(in the rows, 128 means zero)
A single turn carries every row of the set below to another of its rows. Some are shown first; where does it send the rows asked next?
J_754: [123  79 113 126 174 100 138 114 130 169  99 115 123 123 120 154 123 116
 147 105 131 147 133 127  93 121 124  92 127 163 129 122 103 146 150 117
 124 124 133 136 135 139 150 154 102 126 102]
J_504: [117 128 143 133 123 116 150 129 129 119 116 179 139  63 107 144 104 118
 160 105 120 136 128 111 116 125  90 136 122 135 109 133 115 127 130 140
 135  92 121  70 117 134 154 156 123 139 126]
J_618: [130 119 155 131 164 150 130 148 155 106 107 113 128 148 160 125 113 135
 187 143 153 136 130 121 119 134 133  81 111 127 125 154 104 124 143 144
 139 128 130 103 133 123 114 114 132 147 132]
J_681: [146  82 140 125 139 117 127 146 149 174 125 143 152 119 101 143 120 111
 111 106 136 124 131 116  79 118 167 122 112 158 147 126  99 122 146 100
 158 135 102 137 118 132 125 132  99 143 123]
J_625: [121 191 132 124 109 156 152 100 137 113 149  99 121 154 140 147 121 119
  89 105 135 135 122 159 129 135 146 115 114 140  96 122 112 125 140 129
  96 132 140  86 127 132 141 152 125 140 130]
J_896: [125 190 103 108 110 137 142 127 143 121 156 110 126 154 115 150  98 127
 107 126 158 147 134 175 140 149 142 129 129 140  90 121 130 129 133 156
  96 152 131 106 118 132 130 140 122 112 118]
J_176: [144 132 136 126 157 132 123 176 157 107 112 101 129 152 154 133  90 128
 188 131 145 145 143 127 118 122 142  91 121 145 126 141 119 133 137 169
 141 143 115 122 112 134 122 121 133 143 143]
J_214: [124 133 148 140 120 109 158 143 129 116 126 164 130  74  98 142 102 117
 158  96 111 141 148 121 114 116  91 137 127 136 106 118 129 132 121 150
 132  97 118  79 110 134 162 155 128 135 128]
J_803: [129  85 133 113 160 124 143 139 136 110 157 146 105  95 115 150 123 128
  38 102 128 141 133 155 113 116 104 129 140 137 127 133 121 152 143 119
 147 123 117 130 138 138 149 129 136 120 107]
J_75: [111 156 163 116 125 141 162 134 133 109 126 160 110 129  87 120 128 139
 117 128 140 126 134 159 119 142 155 138 122 114 113 158 137 148 121 118
 125 115 129  79 129 119  93 131 145 147 178]
J_15: [137 125 132 117 105 137 134 110 119 105 162 183 143 100 141 166 122 118
 103 122 148 133 155 131  86 119 158 135 124 144 137 122  98 152 154 142
 109 149  69 131 126 151 119 109 130 111  83]
J_788: [129 129 140 128 128  97 146 138 127 119 122 182 130  75  95 141  90 120
 163 113 123 135 143 118 114 130  83 138 117 133 112 125 123 128 120 154
 137 114 110  79 117 132 159 152 132 136 124]
J_822: [127 130 150 139  84 142 145 118 125 108 148 156 153  77 162 152 139 112
  97 114 129 128 138 139  92 115 167 137 131 143 139 124  98 156 149 140
 105 125  85 131 123 147 115 125 133 122  83]
J_218: [121 102 116 114 129 119 147 143 134 131 155 148 104  89 139 152 131 141
  67 103 133 134 119 141 156 125 123 138 164 139 148 151 115 169 136 127
 134 108 126 133 136 155 150 142 153 107 105]
J_736: [127  86 112 140 158  87 141 129 131 173 100  98 124 116 131 137 118 117
 147 104 124 135 137 129 103 114 128  98 132 161 136 120 110 152 149 126
 119 118 137 145 136 134 150 156 114 128  98]
J_244: [124 120 155 133  91 137 155 126 121 111 168 157 131 101 142 153 137 123
 107 121 133 140 172 155  99 116 161 146 135 126 132 112 123 156 136 136
 105 138  78 133 123 141 116 111 137 112  73]
J_598: [129 171 124 113 136 142 152 141 129 102 138 167 122 135  67 138 103 126
 114 115 140 128 147 135 110 121 171 127 126 146 109 132 126 152 147 131
 126 115 112  79 122 138 108 124 128 125 198]
J_524: [136 180 130 119 109 113 139 151 140 108 117 151 130 115  99 113  96 130
 112 121 136 113 122 139 126 128 168 138 126 143 131 156 125 156 136 142
 119 122 120  94 119 132  95 149 153 150 192]
J_434: [123  76 122 125 163  88 143 118 135 176 102 109 108 125 126 144 121 126
 153 112 132 142 142 137 104 125 118 100 128 149 139 128 112 144 138 118
 120 128 135 142 139 133 149 149 115 133  90]
J_187: [132 201 129 126 153 162 143 113 139  58 154 125 134 167 132 144 121 117
 112 113 138 141 138 138 115 120 127  84 123 134 123 128 118 159 135 155
 127 122 122 115 116 135 100 152 134 140 129]
J_798: [144  98 149 150 128  97 140 155 151 187 134 125 154 114 113 120 142 110
 125 112 137 105 132 111 114 124 179 121 126 150 143 113 103 136 137 107
 145 113 120 129 133 132 117 134 121 142 109]
J_705: [125 176 100 103 109 159 128 100 147 113 138 125 129 140 134 142  94 145
  97 122 155 144 114 154 134 139 129 128 103 130 114 155 115 114 161 132
  88 149 136 100 128 126 125 136 106 134 128]
J_96: [140 113 116 127 159 103 135 136 127 121 167 152 121  93 120 141 123 118
  53 112 147 113 130 126 142 122 122 113 150 155 129 113  98 166 155 135
 134 109 123 119 156 149 149 137 146 104 103]
J_158: [125 201 110 118 134 147 143 127 146  77 153 127 143 151 134 134 112 135
 137 129 147 143 131 147 143 133 126  97 138 126 133 146 134 167 131 168
 118 123 126 132 112 136  88 141 137 120 120]
J_107: [132  82 138 123 125 114 145 149 146 196 142 144 134 132  98 144 135 128
 141 109 141 128 143 124 114 129 172 133 129 134 151 131 121 132 124 101
 150 131 107 137 120 142 129 126 116 129 110]
J_587: [122 183 124 111 141 175 143 107 144  65 148 134 125 160 135 140 118 146
 125 113 139 151 134 144 125 120 115 100 114 110 140 163 134 150 142 141
 123 126 124 129 114 130  95 139 125 140 129]
J_828: [125 131 144 136 165 160 145 160 147 107 121 100 125 161 152 146 117 125
 193 115 140 146 146 118 119 116 153  79 131 143 117 129 111 131 139 145
 145 114 124 102 121 142 131 117 129 131 147]

J_788 turns into J_214
J_681 turns into J_107
Where do these go?
J_625 turns into J_705
J_244 turns into J_822
J_524 turns into J_598
J_828 turns into J_618
J_803 turns into J_218
J_187 turns into J_587
J_754 turns into J_434

